One vector is turned by the same rotation once a step. Each row is the vector after some number of steps, and that number follows the row.
The counts run from 0 to 392.
[107 118 123 119 114 162 162 113 184 145 136  98 123 109 111 188 144 170
 102 115  83 115 118 120 133 149 182 107 127  90 151 123]  382
[122 160 109 185 141 164 156 149 166 152 135 110 143 157 124 161 156 125
 138 160 102 102 108 114 115 105 158  92 129  77 104 103]  241
[139 167 115 161  94 133 162 133 165 172 132 118 143 149 151 157 143 124
  98 158 122 120 121 143 129 112 162 136 177 111  78  85]  267
[110  86 151 142 127 114 164  91 170 150 107 160 136 149 126 146 134 179
  97  86 104  82 153 146 146 102 113 113 112 120 113  77]  352
[121 124 123  95 119 118 155  73 170 201 113 132 136 150 123 155 108 168
 111 140 129  82 133 111 156 100 117 116 117 120 105 111]  117
[114 146 124 156 112 150 134 115 174 136 152 124 166 158 121 163 143 135
 130 185  99 103 161 138  92 117 163 160 128 146 145  83]  149
[126 143 117 165 117 127 154 103 136 168 168 115 141 108 124 189 153 154
 143 161 121  81 159 133 122 101 107 102 125  98 147 127]  301
[121 165  98 177 121 170 139  88 174 172 129 119 154 147 116 192 117 129
 132 159  90 132 148 128  98 122 133 127 152 113 171 125]  306
[132 144 137 150  94 137 172  57 141 170 141 111 156  93 139 201 129 165
  97  96 128 113 145 130 140 144 129 111 126 125 119 121]  51
[116 103 138 117 138 138 213  85 156 160 129 124 138 165 125 184 123 105
 119 162 123  81 115 133 136 138 131 114 135 106  86 103]  200
[110 133 130 145 100 125 175 155 163 164 147 152 128 133 130 176 168 171
 127 129 109  95 168 159 106 121 144 122 154 136 133  87]  206
[ 97 106 114 130  92 111 163 128 152 154 128 140 170 132 136 137 150 157
  81 137 105  77 144 140 117 126 168 108 116  74  83 146]  355
[121 137 119 160  87 137 141  45 133 150 117 145 147 184 160 192 113 160
 112 127 124 111 151 123 109 122  92 135 107 104 112 124]  213
[106 124 108 115 106 147 141 125 167 178 126 124 144 158 143 182 108 126
  92 145  79 127 135 141  95 153 178 130 164 115 121 116]  132
[118 140 127 162  79 104 122 111 155 177 106 153 186 123 123 132 119 172
  92 135  94 102 159 137 117 133 166 103 152 107 109 147]  36
[110 101 132 121 129 120 159 109 148 139 164 102 131 143 126 175 121 190
 118 116 105  91 135 129 137  90 136 114  88  74 159  95]  221
[126 141 126 144 126 154 148  77 168 147 162 106 171 143 110 198 120 105
 127 166  93 114 135 127 110 108 152 154 137 135 159  94]  227
[114 164 117 151 118 137 170 132 148 134 122 126 155 162 105 183 157 116
 142 161  91 110 108  92 120 101 159 100 120  83  93 101]  319
[ 95 123 123 117 122 120 188  98 158 159 129 125 164 177 106 176  92 112
 131 140 114  76 144 132 111 113 109 131 128 111 122 125]  279
[129 145 148 154 119 161 131  89 166 139 104 149 116 167 136 197 153 135
 135 157  89  98 134  99 118 113 139 121 125 148 118  77]  388
[ 92 142 128 166 124 110 158 152 166 173 114 132 160 116 107 127 125 163
 109 101  91  98 139 125 135 108 131  69 116  84 131  96]  102
[117 141 145 176 104 151 167 110 134 110 129  99 129 167 164 203 133 156
 115 113 103 125 116 124 113 149 145 131 116  83 116 100]  68
[131 112 174 153 142 104 175 113 126 161 144 131 165 167 131 181 120 136
 133 147 127  76 106 107 137 106 151 109 124 105  80 100]  43
[108 156 110 173 123 127 148 117 139 120 147 131 168 179 114 140 146 184
 161 176 112 123 134 136 116  95 152 122 131  65 137  98]  5
[123 108 133 117 133 134 213  98 142 151 117 114 146 141 149 162 119 128
  82 125 119 109 102 133 148 143 147 113 121  67  71 110]  199
[118 128 125 112  98 112 112  87 151 127 143 156 135 164 109 199 147 173
 148 137  89 132 145 121 132  87 157 131 149  95 128 103]  74
[115 141 134 163 120 131 119 140 180 148 124 109 130 162  98 137 149 206
 149 119  84 125 114 136 136 123 181 103 158  84 140 118]  246
[110 147 127 159 115 124 147 142 146 111 146 110 144 159 133 135 149 201
 131 135  92 112 114 135 135 104 169 104 126  54 130  83]  6
[113 137 127 157 103 131 168 137 180 171 122 121 153 148 122 156 121 111
  65 120  88 119 132 150 114 124 170 127 171 125 107  90]  346
[ 88 129  90 120  86 147 133 121 190 172 116 127 142 162 141 163 110 166
  69 126  91 115 154 135  97 135 145 145 121 114 145 109]  211
[122 127 143 149 135 111 162  79 153 150 120 114 118 178 143 148 116 132
 128 149 128  97 103 128 168 103 121 114 135  96  77  64]  335
[ 93 130  94 120 119 154 148 108 170 130 133 126 168 147 120 139 126 130
  80 168  73 114 112 121 128 119 183 128  99  79 121  79]  80
[110 104 130 156 133 119 161  52 159 117 109 150 156 125 115 112 132 169
 112 137  96 101 134 145 172 129 135 120 130  78 128 107]  20
[ 94 134 100 161 144 152 214 120 150 149 138 142 170 166 130 135 135 159
 116 153 128 120 144 171  98 155 139 139 145  98 126 102]  202
[103 139 136 184 114 151 137  95 153 127 104 157 151 143 141 128 152 183
 127 175  87 116 143 124 116 162 166 114 126 111 137  91]  390
[111 117 151 160 123 112 169 144 156 149 157 143 157 156 118 194 146 144
 135 134 107  90 158 150  98  97 141 139 147 134 122  89]  284
[141 153 145 171 117 124 150 142 155 176 139 109 156 162 149 148 118 159
  90 130 108 125 115 144 129 120 179 122 163 119  85  71]  189
[120 143 136 117  81 136 138  75 192 144 102  95 128 139 126 146 109 165
  91 137  93 105 112 113 170 133 164 117 129 102 103  93]  330
[105 106 145 186 132 144 130  82 151 128  98 153 149 119 131 143 142 175
 116 144  69 121 139 135 145 163 158  88 128  93 143 111]  312
